In the data rows, zero lies at 7.5, halfway between 7 and 8.
One hidden rule gives every row of this table a label. Here are some rows, each with its label.
{ 7,  6,  6, 11,  8,  4,  4,  6,  6,  3,  3, 13,  9,  6,  8,  6,  9,  6,  5,  7,  8,  9,  9,  8,
  6,  5,  6,  9,  9,  6,  7,  9,  6,  6,  9,  4,  8, 13,  7,  7,  9,  7, 11, 12} Pe
{ 9,  9,  2,  7,  7,  7,  8, 10,  9,  8,  3,  9,  9,  7,  8,  7,  8,  4,  6,  8,  9,  8,  8,  8,
  9, 10,  5,  1, 11, 12,  8, 10,  6,  7, 13,  8,  7, 10,  1,  6,  6,  7,  9,  7} Sm
{ 3,  8,  0,  5,  7,  5,  4,  6,  6,  7,  4, 10,  3,  6,  8,  5,  9,  0,  5,  8,  7, 11, 11, 10,
  8,  7,  4,  4, 10,  9,  9, 10,  6,  6,  8,  0,  7, 11,  8,  6,  8,  0,  9,  8} Sm
{ 9,  7,  9,  4,  8,  7,  9,  5,  8,  9, 10,  8,  8,  6,  8,  9,  6,  8,  7,  6,  8,  8,  8,  8,
  9,  7,  9, 10,  8,  8,  8, 10,  7,  7,  5,  3,  8,  9,  8,  7, 13,  9, 10,  4} Pe
{ 6,  7,  8,  7,  6,  6,  7,  5,  7,  9,  4,  6,  8,  8,  8,  8,  7,  4,  6,  9,  7,  9,  7,  6,
  8,  7,  8,  6,  9,  8,  7,  7,  7,  7,  8,  5,  7, 11,  6,  7,  7,  7,  5,  6} Pe
{10,  5, 10,  9,  6, 10, 10,  9, 10,  7,  9, 15,  8,  7,  9, 10,  4, 14,  9,  9,  7,  8,  6,  9,
  5,  3,  8, 11,  6,  6,  8,  4,  7,  7,  6,  9,  8,  6, 14,  9,  5, 11,  7,  8} Sm
{11,  5,  9,  1,  8, 10,  8,  9, 11,  8,  8, 15, 11,  6,  9, 13,  5, 14,  8,  7,  8,  7,  6,  5,
  6,  8,  9, 15,  6,  5,  7,  5, 10,  8,  1, 12,  6,  8, 13,  8, 11,  8,  9,  2} Pe
{ 7,  4,  6,  5,  9, 11,  8,  6,  8,  3,  6, 12,  3,  6,  9, 12,  7,  3,  4,  9,  8, 11,  8,  6,
  6,  4,  6, 15,  9,  6,  5,  7,  7,  5,  8,  4,  6, 15,  7,  6, 13,  5, 13,  7} Pe
{ 8,  8,  9,  5,  8,  9,  8,  9,  7,  8,  8,  3, 11,  8,  7,  4,  7, 12,  9,  7,  7,  5,  7,  5,
 11,  9,  8,  6,  6,  5,  7,  6,  8,  9,  5,  8,  7,  8,  7,  8,  6,  8,  9,  6} Pe
{ 9,  8, 11,  6,  8,  9,  8,  8,  9,  6,  7, 10,  9,  7,  6, 10,  7,  5,  7,  7,  6,  7,  6,  8,
  7,  7,  8, 12,  7,  6,  6,  6,  7,  7,  6, 11,  7,  6, 11,  9, 10,  7,  8,  7} BB
{ 5,  9, 10, 12,  7,  6,  7,  7,  5, 10,  4,  0,  9,  8,  6,  6, 10, 13,  7,  6,  5,  4,  7,  8,
  7,  8,  8,  0, 10, 10, 10, 10,  6,  8,  9,  7,  8,  6,  6,  7,  4,  4,  8,  8} Sm
{ 7,  6,  7,  8,  8, 10,  5,  7, 10,  6,  8, 12,  7,  6,  7,  9,  7,  9,  6,  7,  8,  8,  8,  6,
  7,  5,  7,  6,  6,  7,  6,  6,  8,  7,  7,  3,  7, 10,  3,  7,  9,  5,  7,  8} BB
{ 7,  7,  4, 11,  7,  6,  6,  7,  8, 11,  3,  2,  9,  9,  7,  8,  7, 10,  6,  7,  7,  8,  7,  9,
  7,  9,  7,  7,  7,  8,  5, 10,  7,  9,  9,  6,  8,  9,  8,  8,  3,  8,  7,  5} Pe
{10,  8,  4,  6,  8,  6,  8,  6, 11,  5,  0,  8,  8,  6,  7,  7,  6,  7,  7,  7,  9,  9,  8,  1,
  9,  9,  6,  8,  5,  6,  6,  9,  7,  7,  2,  6,  7, 12,  6,  8,  6,  5, 12,  6} Pe
{ 7,  8,  8,  7,  8,  7,  8, 10,  9,  6, 10,  8,  9,  8,  8,  7,  7,  6,  9,  8,  7,  7,  6,  9,
  8,  9,  7, 12,  8,  9,  8,  6,  7,  8,  7,  9,  8,  3,  9,  8,  6, 11,  7,  9} Pe
{ 8,  6,  5, 10,  8, 10,  8,  9,  7,  6, 10,  5, 10,  7,  9,  9,  8, 10,  7,  8,  8,  9,  7,  8,
 10,  7,  7,  7, 10, 11,  9,  9,  6,  8,  8,  5,  7,  7,  6,  8,  8,  6,  8, 11} Sm
{ 6,  7,  3, 13,  8,  6,  8,  4,  6,  9,  6,  3, 10,  8,  7,  6,  9,  3,  7,  7,  8,  7, 10,  8,
 10,  8,  7,  1, 10, 10,  7, 10,  6,  8,  9,  7,  7, 10,  5,  7,  4,  7,  7,  9} Pe
{ 9,  7,  9,  0,  9, 10,  9,  8, 10,  6,  7,  9, 15,  6,  7, 10,  5, 15,  9,  6,  5,  6,  7,  4,
  9,  7,  9, 13,  4,  4,  5,  5,  8,  8,  5,  8,  6,  8,  9,  8, 10,  8,  9,  5} Pe
{ 7,  8,  7,  9,  7,  5,  7,  6,  6, 10, 10,  4,  9,  9,  6,  4,  8,  9,  6,  9,  7,  5,  7,  8,
  9,  9,  8,  4,  8,  9,  9,  9,  8,  7,  9,  8,  8,  5,  5,  7,  4,  9,  4,  9} Sm
{ 8,  5,  7,  2, 10, 10,  8,  8,  9,  4,  0, 10,  9,  4,  8, 10,  5,  4,  5,  8,  9,  9,  9,  3,
  8,  6,  8, 15,  6,  6,  5,  8,  7,  7,  5,  4,  6,  9,  9,  7, 13,  5, 15,  5} Pe
{ 9,  7,  2,  9,  8,  8,  9,  8, 10,  8,  4,  2,  6,  7,  6,  9,  7,  7,  9,  6,  6,  8,  8,  4,
  7,  5,  9,  7,  4,  6,  8,  5,  8,  8,  5,  7,  6, 10,  8,  7, 10,  9,  6,  6} BB
{ 8,  8, 10,  8,  6,  8,  7, 11,  7,  9, 11,  6,  8,  8,  7,  8, 10,  8,  9,  7,  7,  8,  7, 10,
  8,  8,  8,  8,  6, 10, 10,  7,  8,  7,  7, 12,  9,  3,  7,  8,  5, 10,  7,  9} BB
{ 7,  6,  9, 11,  7,  9,  9, 12,  9, 10,  9, 15,  9,  8,  8, 10,  8, 13,  6,  8, 10,  9,  7,  6,
  3,  9,  8,  8,  8,  8,  8,  5, 10,  9,  7,  9,  9,  6, 11,  8,  9,  7,  7,  7} Sm
{ 7,  7,  6,  6, 10, 10,  8,  4,  7,  4,  4,  8,  6,  4,  8,  9,  7,  3,  4,  7, 11, 10,  9,  3,
 10,  6,  7, 11,  7,  3,  4,  7,  5,  7,  7,  3,  5, 15,  4,  6,  9,  3, 13,  5} BB
{ 6,  8,  4,  8,  7,  6,  8,  5,  8,  6,  6, 11,  6,  7,  8,  5,  8,  3,  7,  7,  9,  8,  8,  6,
  8,  7,  7,  9,  9,  5,  8,  9,  7,  7,  8,  7,  7,  8,  6,  7,  8,  5, 10,  9} Pe
{ 5,  9,  7, 15,  7,  5,  5,  8,  1, 13, 12,  0,  2, 10,  8,  0, 10,  2,  7,  5,  8,  7,  9,  9,
  7,  8,  5,  0, 13, 10,  7, 14,  6,  8, 12,  6,  8,  6,  3,  5,  6,  6,  7, 12} Pe
{ 7,  9,  9,  5,  8,  5,  8,  7,  8,  7, 10,  8,  8,  8,  8,  8,  8, 15, 11,  8,  8,  7,  6,  8,
  9,  7,  7,  8,  9,  7,  9,  8,  8,  8,  7, 15,  8,  4,  9,  8,  7,  7,  4, 11} Sm
{ 8,  7, 15,  4,  6,  6,  6, 11,  8,  8, 13, 13, 12,  8,  8,  9,  8, 10, 12,  9,  6,  7,  6,  8,
  3,  8,  7, 12,  8, 12,  8,  4,  9,  7,  8, 13,  8,  7, 11,  9,  8, 11,  8,  9} Pe
{10,  8, 10,  9,  8,  6,  7,  7,  7,  8,  7, 11,  7,  8,  7, 10,  7,  6,  8,  8,  9,  7,  6, 13,
  6,  7,  6,  1,  9,  5,  7,  7,  9,  7,  8,  7,  9,  5,  9,  8,  5,  8, 10, 10} Pe
{ 6,  8,  6,  8,  8,  4,  8,  8,  8,  9, 10,  7,  3,  9,  8,  8,  9,  9,  8,  7,  5,  5,  5, 11,
  8,  9,  8,  7,  9,  9, 10,  6,  9,  7,  9,  9,  8,  5,  7,  8,  6,  9,  7, 10} BB
{ 9,  7,  9,  6,  8,  7,  6, 10,  6,  7,  8,  7,  6,  9,  7,  8,  6, 13,  8,  7,  8, 11,  7,  7,
  6,  5,  8, 10,  8,  8, 11,  6,  8,  7,  8, 10,  7,  7,  9,  8,  6,  6,  6,  4} Pe
{11,  9, 14,  4,  7, 11,  8, 11,  8, 10, 13, 11,  9,  8,  8, 11,  5, 15, 11,  7,  4,  2,  5,  8,
  7,  8,  8, 15,  1, 10,  9,  4, 11, 10, 10, 12,  7,  5, 15, 10,  4, 12,  0,  9} Pe
{ 5,  9, 10,  9,  7,  7,  7,  7,  6, 11,  9,  2,  6,  8,  7,  2,  7,  6,  7,  6,  6,  7,  8,  6,
 12, 10,  7,  3,  9,  4, 11,  6,  9,  9, 10,  6,  8,  6,  2,  8,  8,  9,  6,  9} BB
{ 8,  9,  8,  8,  8,  8,  9,  7,  8,  7,  7,  7, 10,  8,  8,  6,  8, 10,  8,  8,  7,  8,  9,  7,
  6,  8,  8,  8,  8,  6,  6,  7,  9,  8,  6, 10,  7,  7,  8,  7,  5, 10,  8,  7} Pe
{ 7,  9, 12,  8,  5,  9,  8, 13,  6, 12, 15,  4, 12, 10,  7,  6,  8, 15, 11,  8,  4,  4,  4, 10,
  4, 11,  8,  9,  7,  9, 11,  9,  9,  7,  5, 15,  9,  2, 10,  9,  1, 14,  1,  8} Yh
{ 7,  5,  6,  4,  8,  8,  8,  6,  7,  5,  1, 11,  4,  8,  8,  5,  7,  1,  6,  7,  9, 10,  9,  9,
  7,  6,  6, 12,  5, 11,  5, 12,  6,  8,  5,  2,  7, 11,  3,  6, 11,  3,  9,  5} Pe
{ 7,  7, 11,  8,  6,  8,  7,  9,  7,  6, 11, 11,  2,  8,  8,  8,  8,  6,  8,  8,  8,  9,  8, 10,
  5,  6,  6,  7, 10, 10,  9,  8,  8,  7,  9, 12,  7,  8,  7,  8,  9,  9,  6, 12} Pe
{ 6,  8,  7, 13,  6,  5,  6,  8,  7,  8,  8,  7,  4,  8,  8,  5,  9,  5,  8,  8,  7,  6,  7,  9,
  8,  8,  7,  4,  8,  9,  9,  8,  7,  7, 11,  6,  8,  6,  8,  7,  6,  9,  6,  7} Pe
{ 6,  8,  7, 13,  6,  6,  7, 10,  6,  8,  9,  3,  4,  9,  7,  4, 11,  7,  8,  7,  8,  7,  7, 10,
  7,  8,  7,  1, 10, 10, 10,  9,  8,  7, 11,  8,  9,  3,  6,  7,  5, 10,  6, 12} Pe
{10,  5,  6,  4,  8, 11,  5, 11,  9,  3,  6, 15,  1,  5,  8,  8,  7,  8,  5,  8,  9,  6,  9,  7,
  6,  7,  8, 14,  6,  7,  7,  6,  7,  6,  5, 13,  8, 10, 11,  8, 10, 10,  9,  7} Pe
{ 5, 10,  5, 15,  8,  6,  7,  6,  5,  8,  1,  4,  8,  7,  8,  7,  7,  6,  4,  9,  6,  7,  9,  7,
  6,  5,  7, 11, 10,  8,  8,  8,  6,  8, 10,  3,  7,  3,  7,  6,  9,  8, 10, 12} Pe
{ 8,  8, 14,  6,  6,  7,  7, 13,  8,  6,  9,  9,  6,  8,  8, 11,  7, 13,  9,  8,  6,  7,  5,  9,
  5,  8,  9,  8,  7, 10,  7,  5, 10,  8,  8, 12,  8,  6, 12,  9,  8, 10,  6,  4} Sm
{11, 10,  1,  7,  9,  8, 10,  6,  6, 13,  4,  5, 13,  8,  6,  7,  9,  2,  8,  7, 10,  5,  9,  1,
  8,  9,  8,  7,  5,  5,  9,  7,  6,  8,  8,  4,  6, 12,  7,  8,  8,  4,  7,  7} BB
{ 7,  8, 10,  8,  7,  6,  7,  8,  9,  9, 14, 10,  6,  9,  8,  9,  7,  6,  8,  8,  7,  8,  7,  8,
  7,  7,  8,  9,  8,  9,  8,  7,  8,  7,  8,  8,  9,  6, 10,  9,  8,  9,  4, 10} Pe
{ 8,  7,  5,  7,  9,  7,  9,  7,  8,  8,  7,  4,  8,  8,  6,  6,  7,  8,  7,  7,  7,  7, 10,  5,
  9,  8,  7,  7,  5,  5,  5, 10,  7,  7,  7,  4,  7,  4,  5,  7,  9,  6, 10,  6} Pe
{ 5,  6,  5,  7,  8,  8,  3,  4,  9,  6,  0,  6,  0,  8,  8,  6,  8,  1,  5,  8, 11, 11, 12, 10,
  6,  3,  7,  0, 10,  6,  7, 12,  3,  6, 14,  0,  6, 13,  6,  6,  9,  6, 12, 10} Sm
{ 6,  9, 11, 12,  6,  4,  8, 10,  4, 13, 15,  5,  6, 11,  7,  3, 10, 10, 10,  7,  4,  3,  5, 10,
  7, 11,  7,  2,  8, 10, 10, 10,  8,  8, 10, 11, 10,  3,  9,  9,  4, 12,  2, 13} Pe
{ 8,  8, 11,  7,  6,  6,  7, 10,  7,  7,  8, 12,  7,  8,  8,  9,  7,  8,  8,  7,  7,  7,  7,  7,
  7,  7,  8, 10,  8,  6,  7,  5,  8,  7,  8, 10,  7,  7, 10,  8,  7,  7,  7,  4} BB
{ 9,  6,  2,  5, 10, 10, 10,  2,  9,  8,  0,  8, 12,  4,  7,  8,  5,  9,  6,  7,  9, 10, 10,  3,
  9,  6,  8, 10,  5,  1,  5,  8,  5,  7,  5,  3,  6,  9,  7,  5,  9,  5, 12,  5} BB
{ 6,  7,  4, 10,  8,  7,  6,  5,  6,  5,  5,  6,  6,  7,  7,  4,  9,  4,  5,  7,  9,  9,  9,  9,
  8,  8,  7,  4,  8,  7,  8,  9,  6,  6, 10,  2,  7, 10,  5,  7,  8,  7,  9,  9} Pe
{ 8,  8,  6,  7,  6,  9,  7,  8,  7, 11, 11,  3, 10,  7,  6,  9,  8, 10,  9,  7,  8,  7,  9,  8,
  9,  9,  9, 11,  6,  8,  8,  8,  8,  8,  7,  9,  9,  4,  5,  7,  7,  8, 11,  9} BB
{ 8,  6,  3,  6,  9,  6,  9,  3,  6,  8,  4,  3, 10,  6,  7,  7,  8,  5,  6,  6,  6,  8,  9,  9,
  9,  7,  7,  7,  9,  5,  8,  8,  6,  8,  8,  7,  7,  7,  4,  7,  8,  7,  8,  6} BB
{ 6,  6,  5,  8,  9,  9,  7,  5,  6,  6,  4, 15,  4,  8,  9,  7,  6,  0,  6,  9, 11,  9,  9,  9,
  7,  5,  7,  8,  8,  7,  6,  9,  7,  6,  8,  3,  7, 10,  5,  7,  8,  6, 12,  5} Sm
{ 7,  9,  7,  8,  7,  8,  8,  8,  7, 10, 11,  6, 14,  7,  7,  9,  6,  9,  9,  8,  7,  9,  9,  9,
 11,  8,  9, 10,  5,  7,  7,  9,  8,  7,  8,  8,  8,  8,  5,  8,  6,  5, 10,  9} Sm
{ 7,  8,  4, 10,  9,  6,  7,  4,  7,  7,  3,  5,  8,  8,  6,  5,  9,  0,  7,  5,  8,  8,  8,  7,
 13,  8,  6,  5,  7,  6,  6,  8,  5,  8,  7,  5,  7,  9,  4,  6,  6,  3,  8,  6} BB
{ 5,  7,  8, 12,  6,  5,  3, 10,  6,  5,  9,  7,  0, 10,  8,  6,  9,  0,  7,  9,  9,  9,  8, 15,
  6,  6,  5,  1, 13, 14, 10,  8,  7,  6, 11,  6,  9,  9,  6,  8,  8, 10,  8, 13} Pe
{10,  8,  5,  6,  8,  8,  9,  6,  8,  9,  7,  8, 12,  8,  6,  8,  6, 15,  7,  7,  7,  7,  8,  4,
 10,  9,  9,  8,  6,  5,  7,  6,  8,  9,  5,  8,  7,  6,  8,  7,  8,  6,  5,  3} Pe
{ 8,  8,  9,  2,  9,  8, 10,  6,  8,  7,  6, 11,  8,  5,  8, 10,  6, 10,  7,  8,  8,  8,  8,  6,
  8,  7,  8, 14,  5,  6,  6,  7,  7,  7,  5, 10,  7, 10,  8,  7,  9,  7,  7,  6} Pe
{10,  7,  7,  3,  8,  8,  7,  8,  8,  6,  5,  9,  8,  6,  7, 11,  7,  7,  7,  8,  8,  7,  7,  9,
  8,  7,  7,  9,  6,  8,  5,  4,  8,  8,  7,  8,  7, 10, 10,  8, 10,  7, 10,  5} Pe
{ 6,  8,  9, 12,  7,  5,  6,  8,  8,  8,  9, 10,  5,  8,  8,  7,  9, 12, 10,  8,  7,  8,  7,  7,
  7,  7,  7,  6, 10, 12, 10, 10,  8,  7, 10, 14,  8,  3,  9,  8,  9,  9,  4,  9} Yh
{ 7,  7,  6,  7,  8,  9,  9,  7,  8,  8,  5,  6,  9,  7,  7,  7,  7,  7,  8,  7,  7,  6,  9,  5,
  9,  8,  8,  8,  7,  5,  7,  8,  7,  8,  6,  4,  7,  8,  8,  7,  8,  6, 10,  5} BB
Which column or columns does the hidden rule look at? Columns are counted from 0, in order:
17 19 31
Which label does each new row get?
{ 9,  7,  9,  8,  7,  7,  9,  9,  9,  6,  8, 10,  8,  9,  8,  7,  7,  7,  9,  7,  7,  7,  9,  7,
  8,  7,  8, 11,  9,  7,  8,  5,  7,  8,  7,  7,  8,  5,  8,  8,  6,  8,  6,  5} BB
{ 8,  8,  9,  5,  6,  8,  9,  9,  8,  7, 14,  8,  5,  9,  8,  8,  9, 13,  9,  9,  6,  7,  5, 11,
  7,  6,  8, 10, 10,  9,  8,  6,  9,  8,  8,  8,  8,  5,  9, 10,  8, 10,  5,  5} Sm
{ 6,  7,  4,  8,  9,  8,  7,  6,  6,  5,  2,  9,  4,  7,  8,  6,  7,  0,  6,  8,  8,  8, 10,  8,
 10,  6,  7,  9,  8,  8,  8, 10,  6,  7,  8,  0,  7,  9,  5,  7,  8,  5, 11,  6} Sm
{ 5,  6,  5,  7,  7,  7,  7,  5,  6,  8,  6,  6,  2,  8,  7,  4,  9,  2,  5,  8, 10,  9,  8,  8,
  8,  6,  7,  5, 10, 10,  8, 10,  6,  6, 12,  5,  7, 10,  5,  6,  9,  7,  9, 11} Sm
{ 6,  7,  6,  9,  7,  6,  6,  6,  6,  7,  6,  9,  3,  8,  8,  4,  7,  0,  4,  8,  9, 10,  9, 10,
  6,  6,  5,  6,  9,  9,  6, 10,  6,  6, 11,  5,  8, 10,  5,  7, 12,  6, 11, 10} Sm
{ 9,  6,  7,  5,  9, 11,  7,  8,  8,  6,  4,  8,  7,  6,  7,  7,  6,  7,  7,  7,  9,  9,  8,  6,
  9,  7,  8, 13,  7,  8,  6,  7,  7,  8,  6,  7,  5, 12,  9,  8, 10,  5, 13,  4} BB
{ 7,  8,  9, 11,  6,  2,  9,  9,  4, 15, 14,  0,  9,  8,  6,  5, 10,  5,  9,  5,  5,  6,  6,  6,
  8, 12,  9,  0,  8, 10,  9,  7,  8,  9,  9,  7,  7,  3,  6,  7,  0,  8,  0, 15} BB
{ 9,  8,  8, 10,  7,  8,  7,  8,  9,  7,  9,  1,  6,  7,  9,  8,  8,  1,  7,  8,  6, 11,  8,  9,
  8,  5,  8,  6,  5,  3,  8, 10,  7,  7, 11,  9,  7, 11,  4,  7,  7,  4, 13,  9} Sm
{ 8,  7,  9,  6,  7,  8,  7,  9,  8,  7,  8,  8,  4,  7,  8, 10,  7,  8,  7,  8,  7,  7,  7,  7,
  6,  7,  8, 10,  8,  9,  7,  7,  8,  7,  8, 12,  8,  8,  8,  8,  5,  9,  5,  9} Pe
{ 8,  6,  5,  5,  7,  9,  9,  6,  9,  6,  8,  3,  7,  5,  8, 11,  6, 10,  8,  7,  9,  7,  9,  4,
  8,  7,  8,  9,  6,  5,  5,  7,  7,  8,  5,  5,  7,  9,  9,  8,  8,  7,  9,  3} BB
{ 5,  8,  9, 10,  6,  5,  6,  9,  7,  8, 12,  5,  8,  9,  8,  5,  9,  6,  9,  8,  6,  6,  7, 10,
  6,  8,  7,  3, 10, 11,  9,  8,  7,  7, 10,  7,  9,  9,  5,  7,  6,  9,  6, 12} Pe
{ 5,  8,  7, 13,  7,  3,  5,  6,  5,  8, 11,  5,  3, 10,  7,  4,  9,  1,  6,  8,  8,  8,  9, 11,
  7,  8,  5,  3, 12, 12,  9, 10,  6,  6, 13,  6,  9,  7,  3,  8,  6,  6,  5, 13} Sm
{10,  6,  4,  2,  8,  9,  9,  5, 10,  6,  2, 10, 12,  5,  7, 11,  4,  7,  7,  6,  8,  7,  8,  2,
 10,  7,  9, 15,  5,  0,  6,  6,  7,  8,  4,  6,  5,  8,  9,  7, 12,  3, 10,  4} BB
{ 7,  8,  4, 15,  7,  6,  8,  8,  8,  8,  9,  9,  8,  7,  8,  3,  9,  9,  7,  8,  9,  8,  7, 12,
  6,  5,  6,  9, 10,  7,  9,  7,  8,  6,  7,  5,  7,  9,  4,  7,  7,  3,  7,  7} Pe
{ 6,  7,  7, 14,  8,  6,  9, 10, 10,  6,  4,  1,  8,  6,  7,  4,  6,  7,  7,  7,  9, 11,  7,  8,
 10,  7,  7,  4,  6,  8,  5,  6,  6,  8,  5,  7,  7, 10,  8,  6, 10,  5, 11,  8} BB
{ 9,  7,  7,  4,  8,  9,  8,  6,  7,  8,  9, 10,  9,  8,  7,  9,  7,  9,  8,  6,  7,  8,  8,  6,
  7,  9,  8, 10,  7,  5,  6,  7,  7,  7,  4,  9,  6,  9,  5,  7,  9,  8,  7,  7} BB
{ 6,  9,  6, 11,  8,  5,  5,  8,  5,  8, 10,  1,  2,  9,  8,  2,  8,  2,  6,  7,  8,  9,  7, 11,
  5,  5,  5,  0, 10, 13, 10, 11,  7,  6, 13,  5,  8,  5,  3,  8,  6,  8,  8,  8} Pe
{ 7,  8, 10, 11,  6,  6,  7, 12,  6, 10, 11,  3,  8,  9,  7,  6,  9,  8,  9,  7,  5,  5,  6, 12,
  7,  9,  7,  1,  9, 11,  9,  7,  9,  9,  9, 12,  8,  2,  8,  9,  5, 12,  5, 11} BB
{ 8,  6,  8,  7,  8,  9,  8,  5,  8,  7,  8, 11, 11,  7,  8, 10,  6,  5,  8,  8,  7,  7,  8,  8,
  7,  6,  7,  9,  8,  8,  5,  8,  8,  7,  6, 10,  7,  9,  9,  8,  7,  9,  8,  7} Pe
{10,  5,  5,  2,  8, 10,  9,  5,  9,  4,  3, 12,  9,  5,  8,  9,  5,  2,  5,  7,  9,  9, 10,  3,
  7,  5,  7, 13,  5,  3,  5,  4,  7,  8,  5,  4,  6, 12,  9,  7,  9,  5, 11,  0} BB
{ 7, 11,  6,  9,  7,  7,  9,  9,  6, 11, 11,  0,  9,  9,  7,  5, 10,  4,  9,  7,  5,  5,  5,  8,
  9, 10,  9,  2, 10,  7, 11, 11,  8,  9,  6, 12,  9,  5,  8,  8,  2, 10,  2,  9} Pe
{ 4,  9,  7,  8,  8,  7,  5, 10,  6, 11,  9,  3, 10, 11,  9,  9, 11,  9,  9,  7,  7,  4,  7,  8,
  9,  9,  6,  4, 10,  5, 12,  8,  8,  8,  9,  9, 10,  4,  3,  7,  3, 10,  1, 11} BB
{ 8,  7,  2,  2,  8,  7, 10,  7,  7,  8,  8, 10,  8,  7,  7, 10,  9,  9,  6,  6,  7, 10,  8,  6,
  8,  5,  8,  9,  7,  6,  7,  7,  7,  7, 11,  9,  8,  5,  8,  7,  6,  6, 12,  3} BB
{ 7,  8,  4, 10,  8,  6,  8,  8,  6,  8,  8,  7,  5,  9,  7,  6,  8, 10,  7,  7,  7,  9,  9,  7,
  9,  8,  8,  8,  9,  8,  7,  8,  7,  8,  9,  8,  8,  6,  7,  7,  6,  7,  8, 11} BB
